In the data rows, the value 50 means zero.
Some points:
np.array([33, 19, 20, 46, 47, 80, 82, 77, 60, 84, 28, 37, 42, 46, 47, 69, 37, 30, 60, 46, 31, 55, 73, 45, 90, 29, 79, 37, 41, 28, 50, 30])
np.array([59, 53, 48, 47, 49, 35, 39, 48, 31, 59, 31, 42, 45, 46, 49, 53, 59, 53, 27, 71, 57, 72, 47, 76, 33, 58, 40, 81, 58, 31, 70, 54])
np.array([36, 67, 38, 28, 64, 57, 65, 46, 76, 18, 45, 29, 43, 47, 58, 41, 45, 56, 36, 27, 45, 52, 25, 83, 86, 32, 40, 42, 74, 43, 50, 69])
np.array([36, 40, 22, 60, 45, 65, 40, 34, 71, 43, 52, 66, 77, 42, 47, 82, 57, 57, 48, 68, 33, 47, 49, 75, 42, 10, 46, 75, 66, 47, 37, 71])
np.array([32, 40, 31, 59, 44, 70, 53, 40, 62, 32, 67, 55, 85, 30, 35, 68, 30, 25, 59, 36, 50, 20, 58, 47, 45, 40, 60, 46, 59, 49, 55, 51])
np.array([67, 52, 37, 70, 46, 76, 27, 32, 46, 99, 34, 1, 0, 65, 87, 59, 64, 99, 88, 66, 21, 75, 99, 66, 41, 52, 67, 99, 40, 67, 61, 62])
np.array([63, 47, 58, 57, 69, 61, 53, 45, 58, 85, 44, 39, 41, 58, 82, 26, 53, 70, 75, 57, 44, 39, 44, 43, 58, 36, 42, 74, 42, 57, 60, 44])
np.array([66, 72, 42, 70, 23, 44, 6, 13, 33, 7, 58, 23, 37, 55, 67, 74, 61, 57, 76, 72, 40, 54, 55, 82, 19, 54, 34, 84, 50, 45, 64, 80])
np.array([28, 36, 65, 35, 52, 83, 60, 59, 55, 37, 71, 99, 94, 37, 31, 50, 47, 21, 29, 38, 44, 16, 18, 13, 65, 21, 49, 38, 61, 46, 24, 64])
np.array([55, 56, 45, 54, 48, 67, 53, 57, 32, 87, 40, 58, 46, 56, 94, 32, 38, 71, 61, 43, 44, 24, 39, 33, 37, 43, 65, 27, 48, 40, 28, 47])
np.array([53, 23, 75, 47, 39, 60, 53, 62, 51, 44, 57, 55, 57, 63, 43, 70, 53, 40, 60, 81, 76, 56, 82, 40, 37, 53, 71, 38, 49, 29, 76, 37])
np.array([69, 47, 79, 56, 72, 44, 62, 39, 60, 77, 71, 62, 36, 65, 89, 37, 30, 59, 52, 36, 51, 30, 50, 0, 48, 49, 59, 8, 41, 75, 57, 30])
np.array([46, 31, 55, 75, 58, 59, 45, 50, 22, 73, 30, 28, 9, 62, 73, 48, 49, 54, 64, 64, 32, 77, 84, 50, 52, 49, 54, 64, 30, 53, 70, 46])
np.array([55, 49, 29, 99, 26, 88, 99, 63, 14, 99, 39, 75, 99, 34, 19, 72, 84, 39, 51, 54, 66, 24, 59, 20, 36, 30, 83, 86, 34, 60, 47, 17])
np.array([51, 56, 56, 68, 47, 59, 43, 25, 68, 91, 57, 24, 38, 45, 47, 33, 61, 57, 81, 59, 37, 55, 66, 56, 45, 55, 47, 77, 49, 80, 47, 36])
np.array([79, 45, 66, 48, 66, 55, 68, 54, 37, 99, 50, 28, 8, 58, 72, 32, 53, 46, 64, 36, 37, 38, 49, 29, 69, 40, 56, 41, 38, 80, 47, 25])
np.array([33, 82, 51, 47, 34, 39, 56, 21, 29, 41, 53, 47, 82, 30, 2, 73, 72, 41, 35, 59, 69, 66, 46, 71, 40, 76, 55, 69, 44, 68, 46, 64])
np.array([66, 66, 74, 54, 78, 51, 69, 34, 49, 52, 74, 57, 41, 57, 79, 59, 43, 31, 76, 72, 55, 36, 44, 19, 31, 61, 70, 64, 51, 65, 78, 42])
np.array([59, 62, 48, 47, 57, 36, 56, 48, 34, 30, 39, 60, 43, 50, 43, 30, 50, 48, 20, 54, 50, 70, 35, 48, 42, 59, 20, 33, 48, 49, 58, 69])
np.array([73, 30, 28, 69, 31, 84, 17, 22, 45, 72, 39, 30, 59, 54, 69, 70, 74, 27, 97, 77, 28, 73, 99, 58, 57, 40, 84, 99, 39, 63, 96, 62])
np.array([32, 44, 35, 20, 58, 65, 23, 71, 85, 6, 76, 28, 15, 54, 76, 38, 55, 62, 58, 45, 58, 45, 63, 86, 23, 42, 29, 43, 80, 37, 65, 64])
np.array([67, 84, 37, 71, 69, 54, 58, 55, 25, 75, 19, 30, 19, 46, 87, 17, 54, 75, 61, 57, 25, 65, 42, 58, 50, 78, 50, 52, 51, 62, 23, 57])
np.array([43, 75, 45, 44, 28, 35, 34, 40, 63, 36, 23, 18, 58, 67, 45, 53, 59, 57, 69, 46, 61, 56, 41, 77, 29, 49, 38, 56, 46, 62, 52, 35])
np.array([41, 57, 23, 70, 28, 52, 46, 49, 61, 52, 43, 56, 99, 40, 22, 68, 53, 35, 25, 56, 57, 46, 52, 53, 49, 55, 51, 82, 56, 62, 51, 67])
np.array([53, 41, 68, 24, 65, 53, 37, 57, 56, 15, 47, 60, 3, 55, 85, 42, 45, 54, 55, 48, 63, 48, 45, 62, 33, 38, 46, 19, 77, 42, 57, 52])
np.array([42, 56, 25, 52, 50, 51, 36, 46, 67, 31, 32, 44, 66, 39, 42, 54, 61, 53, 63, 54, 53, 53, 65, 74, 41, 58, 38, 78, 66, 46, 60, 71])
np.array([38, 40, 73, 35, 71, 46, 52, 53, 50, 8, 63, 63, 24, 35, 75, 42, 23, 62, 30, 54, 51, 48, 51, 40, 62, 53, 29, 25, 79, 21, 49, 62])
np.array([62, 68, 37, 85, 29, 30, 48, 44, 4, 91, 6, 56, 49, 44, 40, 60, 59, 61, 31, 63, 50, 89, 58, 49, 33, 62, 50, 99, 19, 48, 52, 36])
np.array([61, 63, 55, 46, 58, 69, 71, 48, 41, 34, 80, 82, 69, 52, 64, 42, 48, 36, 39, 66, 53, 20, 52, 29, 53, 34, 70, 40, 60, 57, 29, 61])
np.array([34, 54, 34, 62, 41, 49, 54, 54, 44, 57, 46, 7, 1, 55, 60, 47, 43, 53, 55, 67, 31, 86, 59, 74, 60, 64, 48, 41, 45, 34, 49, 37])
np.array([36, 42, 52, 62, 57, 44, 40, 43, 39, 51, 28, 38, 19, 62, 43, 39, 66, 55, 67, 48, 55, 81, 53, 73, 51, 63, 50, 55, 52, 40, 60, 37])
np.array([61, 23, 54, 53, 61, 40, 38, 65, 74, 99, 23, 22, 20, 69, 87, 30, 27, 81, 90, 52, 15, 59, 68, 37, 30, 45, 74, 48, 39, 64, 37, 26])
np.array([37, 71, 80, 67, 41, 0, 69, 56, 55, 59, 42, 43, 63, 61, 4, 48, 61, 34, 20, 67, 69, 67, 48, 50, 33, 75, 34, 17, 38, 37, 65, 25])
np.array([65, 99, 52, 58, 36, 24, 43, 56, 20, 36, 58, 77, 73, 31, 16, 20, 87, 65, 4, 47, 99, 54, 7, 48, 20, 84, 15, 36, 33, 62, 27, 81])
np.array([33, 53, 70, 28, 60, 62, 40, 46, 70, 0, 94, 85, 40, 29, 49, 47, 25, 59, 56, 53, 36, 42, 36, 41, 91, 39, 42, 8, 79, 45, 28, 78])
np.array([51, 38, 69, 75, 50, 37, 56, 54, 26, 78, 52, 69, 62, 57, 24, 77, 51, 52, 47, 56, 51, 44, 70, 27, 45, 33, 85, 70, 30, 62, 52, 31])
np.array([50, 52, 65, 52, 30, 23, 39, 27, 54, 29, 48, 43, 74, 76, 16, 79, 74, 46, 68, 67, 69, 79, 66, 67, 25, 47, 55, 57, 37, 48, 67, 36])
np.array([55, 46, 52, 44, 47, 28, 59, 33, 54, 40, 54, 71, 73, 25, 37, 59, 37, 51, 38, 55, 35, 34, 68, 50, 35, 45, 47, 69, 57, 53, 17, 49])
np.array([80, 69, 52, 94, 36, 8, 47, 42, 26, 82, 42, 18, 50, 73, 43, 55, 47, 49, 38, 69, 56, 69, 53, 60, 14, 93, 55, 64, 14, 76, 42, 36])
np.array([87, 64, 55, 60, 43, 40, 70, 55, 38, 65, 49, 72, 83, 60, 41, 56, 46, 35, 44, 38, 75, 41, 22, 13, 59, 52, 64, 32, 25, 71, 32, 44])
np.array([71, 34, 60, 57, 51, 40, 32, 47, 37, 35, 62, 60, 35, 35, 71, 31, 30, 24, 58, 69, 31, 73, 84, 51, 48, 87, 47, 64, 41, 69, 57, 56])
np.array([57, 18, 58, 33, 61, 55, 46, 59, 66, 32, 52, 55, 3, 55, 92, 36, 10, 40, 57, 32, 37, 58, 56, 39, 61, 60, 41, 0, 59, 20, 66, 49])
np.array([66, 42, 56, 42, 62, 54, 40, 53, 27, 44, 78, 48, 30, 41, 63, 38, 62, 49, 55, 56, 38, 64, 86, 41, 56, 56, 46, 57, 62, 46, 48, 79])
np.array([66, 44, 58, 40, 53, 36, 32, 54, 55, 72, 39, 39, 61, 48, 49, 44, 62, 64, 41, 30, 75, 42, 53, 40, 56, 60, 49, 57, 36, 68, 62, 47])
These points spread out most along one direction. Take the direction at right angles to it along which they spread out most. Go by this last direction. For each point below, how far along it does it lie, from 0 to 99? The average is 50, and the first point in the table lies past the average. One standard deviation of the points above along it is 16.
np.array([43, 52, 38, 35, 56, 41, 44, 76, 34, 45, 59, 58, 34, 38, 37, 51, 72, 69, 41, 50, 77, 65, 41, 63, 69, 41, 33, 45, 55, 42, 54, 68]) 50
np.array([49, 65, 67, 78, 45, 40, 28, 41, 42, 49, 74, 19, 28, 50, 23, 72, 63, 70, 65, 76, 48, 90, 86, 82, 53, 83, 13, 80, 52, 79, 56, 73]) 45
np.array([44, 69, 23, 63, 19, 46, 55, 31, 18, 17, 39, 59, 94, 18, 30, 65, 75, 32, 20, 81, 67, 59, 39, 77, 25, 50, 49, 83, 49, 33, 49, 88]) 20
np.array([35, 33, 50, 28, 55, 83, 72, 51, 84, 12, 81, 85, 76, 51, 65, 68, 39, 31, 56, 46, 39, 0, 53, 29, 82, 18, 63, 27, 62, 37, 74, 51]) 60
np.array([66, 62, 76, 60, 63, 51, 73, 49, 27, 67, 72, 83, 47, 59, 79, 54, 28, 59, 26, 59, 47, 17, 45, 18, 49, 40, 64, 48, 39, 71, 18, 70]) 49
np.array([40, 33, 64, 25, 48, 66, 19, 46, 66, 32, 64, 36, 12, 64, 55, 41, 54, 49, 68, 32, 40, 35, 66, 69, 36, 51, 24, 44, 58, 36, 65, 27]) 70
np.array([50, 20, 97, 27, 82, 53, 49, 64, 62, 75, 34, 54, 0, 69, 99, 12, 38, 92, 55, 32, 43, 39, 61, 11, 60, 27, 25, 0, 51, 44, 35, 27]) 86
np.array([45, 62, 51, 72, 32, 45, 56, 59, 23, 86, 30, 16, 73, 69, 23, 68, 59, 52, 41, 33, 71, 50, 27, 48, 30, 67, 38, 39, 41, 58, 53, 32]) 31
np.array([44, 30, 44, 33, 46, 52, 46, 61, 85, 58, 62, 10, 27, 51, 53, 46, 57, 63, 66, 40, 44, 48, 71, 73, 46, 55, 50, 65, 47, 63, 54, 50]) 62
np.array([21, 91, 25, 9, 28, 58, 16, 46, 60, 0, 70, 60, 96, 15, 6, 47, 57, 43, 1, 47, 76, 54, 24, 65, 58, 78, 43, 43, 99, 32, 48, 99]) 34
np.array([25, 53, 30, 41, 66, 44, 52, 47, 49, 0, 43, 39, 84, 46, 32, 56, 47, 56, 24, 18, 59, 49, 2, 63, 69, 43, 36, 43, 49, 36, 23, 64]) 43
